Named turns come first, each shown by rows before and after it. Which turns, in which order, take the first row of each pair that follows to the second? Write the first one first, as in the answered first pair.
J:
[-29  -2   6  16  19 -12  31   5 -25  12] |-> [-18  11  -2  44  -8  -1   9  -9  -8  29]
[ 11 -24 -12  19 -16   6  -9  -2   6  10] |-> [-16 -26  -5 -13  13 -12   8  11 -11  -3]
[-12   4  16  10  23  -9  20   6 -14  -5] |-> [-10  21   9  28   0   0  -3 -10   2  10]
R:
[ 29  -4   2  15 -14  13   4  21  16 -31] |-> [ 32  -6   8   7   0  14  15  15  12 -36]
[ -5   5   6 -14  33   9  20 -28 -28   9] |-> [-48  31  10 -12  -4  -7  -4   2  -3   5]
[-34  -7  -1  -5  17 -20  -4  12 -32   3] |-> [-29  -8 -14  12  -9 -13 -21  16 -23  16]
[  3   9  -7 -26 -15   0 -11 -13  20   3] |-> [ 15   1 -12 -21  -8   6  -9 -19  15   7]
D:
[ 14  -2  14  -5 -24   9   1   3  14   1] |-> [ 13   1  15   0 -28   7  -2  -3  15   2]
[-26   7   1 -18  13 -16   2  -5  -9   4] |-> [-20  -1   1 -21  14 -15   4   2 -13  -1]
[  7   5 -13  -5 -14   2 -12   0  21   9] |-> [ -7  16  -3   9 -16  -3  -6   4  18   8]
[ 43  -7 -14  -6   9  20  -2 -31   2   9] |-> [  9  28   1  21   1  13  -3 -41   6  18]
V:
[-13  11 -10 -40  38 -11  10 -31 -10  16] |-> [ -7   9  -4 -50  39 -12  10 -26  -5   6]
[  8 -22  10  26  18   7  11  11 -26   0] |-> [ -4 -27 -15  18  10   5  -8  14 -27  15]
[-18  14  -3  -3   3 -15  -5 -27 -12  11] |-> [-16  10  -9 -25  -3 -18 -10 -16  -4   5]
[-18  27  -1 -24 -21  -7 -26  -6  21   0] |-> [ -4  32  25 -19 -15  -7  -9  -4  25 -19]
Then:
(2 to 3 turns a pair)
[-10  47  43  39 -10   6  13 -15  15  -2] |-> [  5   2  36  43 -24  10  13  39  10 -18]
D, R
[ -7  -9   5  -7  20  -9  13  16 -13 -11] |-> [ -6  -7  -4  15 -16  -2  -9  26   4  -4]
R, J
[ 16   6 -25 -27 -36  11 -34 -18  23  15] |-> [ 36  13  16 -38 -20   7   0 -15  30 -20]
V, R, R
[ 20 -17  14  18   9  12  17 -13 -13 -11] |-> [  2 -26 -28 -10  -6   7 -17  -2 -11  12]
V, V
[  0  -1 -22 -29  -8 -15 -16   8  20   9] |-> [  7  -3 -28 -25  -1 -10 -16  -6  14  16]
R, J, J
[-21 -40 -13   4  24 -17  -1  30 -28  11] |-> [ -3   4  35 -16  -4 -20   6  31  28 -34]
J, V, V
[-13   3 -14  10   7   1 -13 -16 -10  22] |-> [-27  12  -2  -3  13  -8  -7  -7  -6  12]
R, R
[ 28  -8  13   5  23   7  20 -16  -1   2] |-> [ -5  -3  -6  -2  31  -2   9 -19 -14  21]
V, J
[  8   4   0  -1 -41  10 -13  10  17  -2] |-> [ 33 -17  -3   1  -6  22   6 -20 -11   7]
R, V
[  6  -8 -12 -20   6  -3  -4  -7  -7   0] |-> [  1  -5 -16 -14 -11  -3 -15   0   1   5]
R, R
[ -5   4 -10   4  14  -4   8 -16 -10  12] |-> [-10  11   3  -6  14 -10  13 -10  -6   2]
J, R
[-10  13  20  -2  31  -8  21 -18 -18  -4] |-> [-15  -9 -16 -23  27  -7   0  -9 -26  13]
D, V, V
[  0   0 -16 -17  -6  -1 -15   8   2  -1] |-> [  2   5  -4  22   6   4   0 -12 -12   5]
V, V, V
[  7 -23  -8  13   6   1   2  12 -16   9] |-> [-11 -10 -10   6  18  -6  -1  -1 -22  16]
J, R, R
[  5 -14  -7  16  13   4  -3  10  -6   4] |-> [  2   5  -4  17  10   4 -11 -11  -2  13]
R, J, R
[-26 -18  -4  -8   2  -3  16  32 -18  -4] |-> [-34   4  -5  -6 -25  -4  -5  28   3   0]
R, V, J
[-33   5  -1 -10   0   0  -6  12  -1  -2] |-> [ -9 -24 -11  -1  10  10  -1  13 -14   4]
R, J
[ 18 -31   6 -14   2   3   8  38  -6 -23] |-> [ 29 -19 -13 -40   6   9  -5   4   5 -11]
R, D, R
[-15   1  -3  16 -23   0 -12  24  11   1] |-> [ 14  -7 -11  -6 -23   7 -17  14  21  -4]
V, D, D
[  8   3  -4  33  16   4  25 -22  -9  22] |-> [  6 -21 -22  34   5   4  14   6 -12  25]
V, D, J
[ 21 -13 -29 -12  -9   5 -28  -8   8   0] |-> [ 16   3 -14   4  16   4  -7 -40  -7   6]
D, R
[ -7  32  19  27 -34  -3  -5 -22  20  -7] |-> [ 13 -33   8   1 -19  -3  12  38  -3 -29]
V, D, D
[ -8 -17 -20  -7  15   0  25  25  11  -5] |-> [ -7  -8 -29 -26  15  -2  11   5  22   2]
D, R
[-28 -25 -15  -7  24  -8  18  14 -44   0] |-> [ 16 -21   7 -30  26   2  34  -1 -24 -25]
D, V, V
[-19  28   4 -25   3 -10 -13 -21  24  14] |-> [  5  19  -1  -1 -17   4 -26 -21  31  22]
V, R
[ 12 -14 -24 -26   7   5  -5 -10   0   7] |-> [ 28  -4  -3 -18  10   9   6 -20   8  -5]
V, D, J
[  8 -15  18  -5   4  -4  17  17  -7 -14] |-> [ -3   9  24 -17   0  -9  10   9   7 -16]
D, V, R
[ 13 -16  10  -2 -21  -1   3  36  10 -20] |-> [ 28 -23   9  28  -8  11  10  13  -6  -6]
R, V
[ 10 -24 -20  -2  -7   1 -14   1  16   1] |-> [ 23 -12   3  18   1   6   2 -16  17  -3]
V, V, D
[  2 -33 -44 -30   9   2 -11   1  -2  15] |-> [-49  10 -17 -19 -10 -18 -11  19  15   2]
D, D, V
[  7  -8  -2  46 -11   3  -5  28   2 -15] |-> [ -9   1  17  18  15 -12  18  31  -6 -35]
R, R
[ -8 -13 -11 -38  17  -6   0   5 -14  -1] |-> [ -6   6  12 -28 -10  -7   0  22  14 -23]
R, D, V
[ 12  -1   3   3 -19   6  -5 -17   6  -7] |-> [ -2  11  14  -1 -14  -1   2 -17   8 -14]
R, D, R
[-13 -19 -27  14  -8   6  -1  41  -7   7] |-> [-18  -7  -7 -12  -6  -3   7  51   6 -13]
J, V
[  3  -8  16  14  16   5  16  -9 -15   1] |-> [-10  -6  -6  10 -21   4 -16  11   2  11]
R, R, V
[  9 -11 -11 -16 -14  -4 -14  16  22  -3] |-> [ -1   1 -13 -21 -12  -8 -20   3  21   4]
J, D
[ -3  20  18 -20  -3 -10   3   8  11 -15] |-> [ 14  17  18   5 -19  -1  -2   9  17 -13]
J, D
[-19 -16  10  20  -1  -9  14  32 -16 -11] |-> [  3 -34  -3  15  -6   2   4  33 -14  -5]
J, D, R
[-34  18 -11  -5  12  -9  13  13   8   4] |-> [-10   5   4  -6  24  -4  33  17   3 -13]
V, D, V
[ 34 -15  12 -16 -18  11   0  22  24 -21] |-> [ 30  14  33  -9   0   9  13 -19  20 -18]
D, V, R
[ -8  17 -15  50  22  -1  -7 -24 -20  30] |-> [  7 -10 -47 -21  37  -5 -16 -16 -19  26]
V, R
[  2 -21   9 -28  34  -3  31  22 -18 -27] |-> [ -6 -17 -20 -28 -23   0 -14  48  14 -16]
R, D
[-12  21   6  13 -33   0  -5  27  12 -13] |-> [ 21  -6 -14 -16 -27   9 -11  25  13 -15]
D, D
[  8 -20 -17  -7   8   9  -3 -10 -17  10] |-> [-28  -4  -1  -4  10  -5   7   0 -22   5]
J, D, D
[-18  -6  12  35 -13  -8  -3  14  -8  26] |-> [ 18 -29   7  18  15   1  10  -2 -23  25]
R, D
[-41  21  -7   7 -11 -14 -11   2   3  16] |-> [-26   6   0 -24 -10 -17  -2  32  13 -12]
V, D
[-34  10 -19 -30 -13 -15 -10  15  13   7] |-> [ 30 -17 -16 -39  -6   4   1   8  18  -7]
R, V, R
[-19   2   7  20  -1  -6   3  14 -11  -2] |-> [ 12 -18 -19 -13   0   2 -11  10  -2   0]
D, R, D
[ 16 -20  17  26   2  15   8   5 -14  -4] |-> [ 23 -25  -8  11  -4  19 -12  -8 -13  13]
D, V
[ 19   4 -22 -21   0   1 -12 -35   0  24] |-> [-18  19  -1 -45   5 -21  -1  -4   7   0]
J, R, D
[ 16   0 -12 -27 -17  -4  -9   4  17 -15] |-> [ -1  18 -13 -24 -15 -11 -14 -11  20  -9]
J, D
[  3 -17 -25   3 -12   4 -16   4   5  -3] |-> [ 12  -1 -14  -7  -9   5 -13 -16  17 -10]
V, R, D
[ -1   7   9 -23  -6  -8   7   8   6 -18] |-> [  3  19  19  13  -6   0  10 -10   0  -9]
V, J
[ 17  -3   0 -18  21   9   2 -17   2  -9] |-> [  1   9   1  -9  21   5   0 -26  -1   1]
V, J
[ 32 -20   4  11  15   8  15 -11 -12  -8] |-> [ -3  -2  -8 -15  30  -6   6 -25 -19   7]
D, J, V
[-15   7  11  19 -10  -4   2  17  -3  -4] |-> [ 15 -17  -2  24  -3  11   4   7  -9   5]
R, D
[  0   4  11  11   7  -3 -10  43   1 -15] |-> [ 21  -6 -13 -28  24   3 -16  17   1  -5]
D, D, J
[ 10  13   9   2 -20   4   2  22  16  -6] |-> [  5   9  -1  31 -11  10   1   1  -4  16]
D, V, V
[  0 -23  -7  -3 -21  -2  16  43  23 -26] |-> [ 11 -24  13   7   8   2  42  24   6 -31]
R, V, R
[  9  10  -9 -38 -10   1 -23 -17  23  -4] |-> [-16  37  18  -8 -12  -7  -8 -15  22  -7]
D, V
